In the data rows, 128 means zero.
Some points, one per row:
np.array([94., 119., 111., 98., 136., 123., 151., 119., 130., 170., 95., 118., 149., 140., 130., 105.])
np.array([120., 115., 104., 102., 124., 115., 149., 202., 142., 203., 109., 141., 162., 123., 101., 160.])
np.array([115., 129., 158., 120., 134., 134., 104., 109., 116., 104., 148., 77., 116., 109., 160., 89.])
np.array([156., 154., 154., 157., 119., 125., 124., 97., 67., 118., 187., 100., 75., 112., 123., 176.])
np.array([134., 168., 117., 135., 117., 135., 155., 123., 152., 170., 125., 127., 146., 104., 145., 84.])
np.array([94., 74., 136., 101., 100., 146., 94., 101., 175., 137., 135., 91., 181., 147., 91., 100.])
np.array([121., 134., 134., 138., 123., 136., 139., 131., 137., 142., 116., 123., 137., 140., 134., 142.])
np.array([125., 159., 137., 185., 102., 106., 91., 122., 96., 92., 76., 114., 67., 147., 201., 145.])
np.array([151., 139., 137., 112., 149., 157., 129., 127., 118., 133., 118., 134., 98., 138., 132., 83.])
np.array([144., 133., 160., 167., 138., 135., 125., 142., 120., 112., 101., 140., 101., 170., 165., 167.])
np.array([156., 108., 168., 126., 137., 121., 145., 68., 118., 161., 185., 94., 124., 115., 103., 144.])
np.array([166., 142., 165., 154., 145., 133., 171., 101., 113., 144., 151., 152., 99., 132., 167., 188.])
np.array([98., 127., 96., 133., 143., 122., 186., 166., 73., 163., 82., 162., 107., 107., 168., 102.])
np.array([0., 61., 100., 97., 56., 120., 83., 72., 92., 149., 115., 31., 205., 120., 32., 25.])
np.array([118., 148., 125., 124., 133., 130., 94., 181., 122., 46., 99., 136., 87., 170., 146., 182.])
np.array([108., 97., 75., 90., 124., 96., 208., 222., 150., 225., 160., 176., 208., 92., 55., 190.])
np.array([160., 150., 143., 133., 152., 108., 155., 153., 122., 126., 158., 156., 102., 97., 147., 173.])
np.array([172., 147., 160., 125., 139., 131., 128., 160., 189., 112., 105., 152., 116., 171., 151., 136.])
np.array([108., 110., 140., 111., 147., 149., 171., 180., 170., 135., 146., 162., 168., 130., 102., 141.])
np.array([171., 161., 122., 121., 141., 157., 144., 133., 133., 171., 64., 154., 85., 130., 169., 53.])
np.array([148., 156., 126., 128., 112., 146., 91., 99., 98., 56., 138., 136., 94., 121., 111., 65.])
np.array([145., 147., 112., 127., 106., 103., 140., 120., 145., 130., 88., 135., 144., 128., 165., 135.])
np.array([127., 120., 145., 143., 130., 148., 102., 133., 98., 82., 95., 128., 73., 161., 115., 166.])
10 more points follow, each with its number after it:
np.array([138., 138., 157., 144., 133., 121., 100., 87., 89., 100., 126., 126., 95., 155., 138., 107.]) 0
np.array([191., 134., 152., 107., 158., 151., 210., 156., 180., 151., 208., 183., 150., 93., 98., 126.]) 1
np.array([31., 94., 114., 137., 119., 155., 109., 100., 127., 100., 137., 106., 177., 127., 82., 69.]) 2
np.array([146., 122., 129., 120., 160., 114., 157., 126., 142., 124., 162., 164., 140., 88., 125., 115.]) 3
np.array([111., 111., 142., 153., 126., 154., 105., 122., 100., 118., 128., 117., 145., 174., 127., 145.]) 4
np.array([100., 104., 99., 113., 112., 121., 121., 147., 146., 145., 116., 119., 158., 138., 74., 131.]) 5
np.array([137., 130., 111., 112., 148., 161., 132., 112., 112., 131., 146., 119., 108., 97., 110., 59.]) 6
np.array([99., 114., 97., 103., 127., 137., 129., 114., 152., 138., 116., 130., 149., 104., 109., 71.]) 7
np.array([159., 118., 170., 138., 124., 153., 86., 62., 110., 100., 151., 109., 83., 159., 140., 124.]) 8
np.array([173., 116., 164., 135., 154., 125., 176., 116., 152., 144., 213., 147., 158., 124., 83., 166.]) 9
Which of these numbered points is nearest to each point below, looking only along the 3 directions in which the first points spread most? Its number follows each.
np.array([120., 119., 158., 151., 154., 139., 86., 116., 106., 42., 151., 111., 84., 119., 146., 146.]) > 8
np.array([152., 139., 141., 132., 161., 134., 207., 147., 160., 169., 200., 191., 136., 96., 65., 150.]) > 1
np.array([147., 107., 159., 126., 156., 156., 174., 136., 142., 101., 214., 181., 157., 132., 53., 173.]) > 9
np.array([22., 36., 104., 104., 90., 183., 50., 38., 113., 110., 124., 41., 190., 146., 38., 0.]) > 2
np.array([88., 97., 110., 87., 118., 127., 125., 117., 151., 141., 114., 93., 151., 105., 123., 86.]) > 7
np.array([200., 113., 174., 137., 168., 139., 222., 126., 162., 109., 255., 196., 183., 77., 49., 215.]) > 9
np.array([124., 143., 140., 163., 116., 136., 80., 115., 88., 125., 70., 77., 61., 138., 202., 159.]) > 0
np.array([151., 113., 109., 110., 131., 155., 147., 130., 187., 168., 169., 116., 172., 110., 74., 82.]) > 5
np.array([200., 121., 118., 90., 154., 120., 188., 175., 185., 174., 129., 184., 148., 142., 98., 145.]) > 1
np.array([175., 157., 200., 170., 127., 177., 59., 31., 85., 33., 160., 80., 59., 172., 161., 121.]) > 8
np.array([87., 91., 100., 126., 124., 125., 109., 156., 140., 132., 92., 127., 155., 114., 121., 108.]) > 7
np.array([6., 45., 68., 89., 91., 148., 28., 93., 88., 125., 85., 82., 194., 186., 0., 8.]) > 2
np.array([59., 86., 122., 120., 117., 135., 78., 77., 124., 107., 92., 80., 170., 168., 76., 123.]) > 2
np.array([121., 122., 149., 136., 108., 127., 134., 167., 137., 125., 164., 134., 145., 143., 106., 204.]) > 9
np.array([118., 105., 95., 78., 130., 111., 143., 137., 153., 172., 128., 141., 184., 105., 93., 132.]) > 5
np.array([108., 121., 120., 114., 114., 117., 155., 176., 134., 128., 178., 159., 174., 87., 69., 194.]) > 9
np.array([142., 124., 99., 141., 116., 88., 104., 151., 145., 161., 119., 138., 132., 118., 161., 199.]) > 3
np.array([130., 118., 126., 137., 101., 127., 103., 118., 133., 143., 65., 109., 133., 168., 145., 104.]) > 6
np.array([87., 95., 121., 86., 117., 112., 151., 114., 132., 174., 117., 129., 155., 110., 112., 120.]) > 5
np.array([134., 128., 112., 115., 139., 113., 153., 145., 110., 117., 119., 156., 117., 114., 128., 151.]) > 3
np.array([97., 130., 99., 105., 130., 111., 148., 152., 107., 145., 137., 132., 143., 75., 112., 111.]) > 5
np.array([111., 135., 142., 113., 114., 128., 125., 147., 132., 168., 127., 128., 135., 149., 119., 156.]) > 3
np.array([56., 77., 71., 79., 99., 108., 177., 194., 151., 193., 117., 152., 216., 102., 95., 143.]) > 5
np.array([96., 111., 119., 132., 98., 130., 98., 112., 113., 131., 72., 140., 150., 166., 106., 119.]) > 6
np.array([134., 104., 146., 142., 136., 107., 110., 108., 113., 137., 152., 93., 114., 113., 134., 134.]) > 4
np.array([107., 133., 137., 142., 113., 130., 126., 141., 132., 128., 71., 122., 141., 144., 168., 132.]) > 6
np.array([124., 130., 166., 129., 136., 137., 87., 78., 112., 98., 68., 106., 75., 196., 167., 87.]) > 0
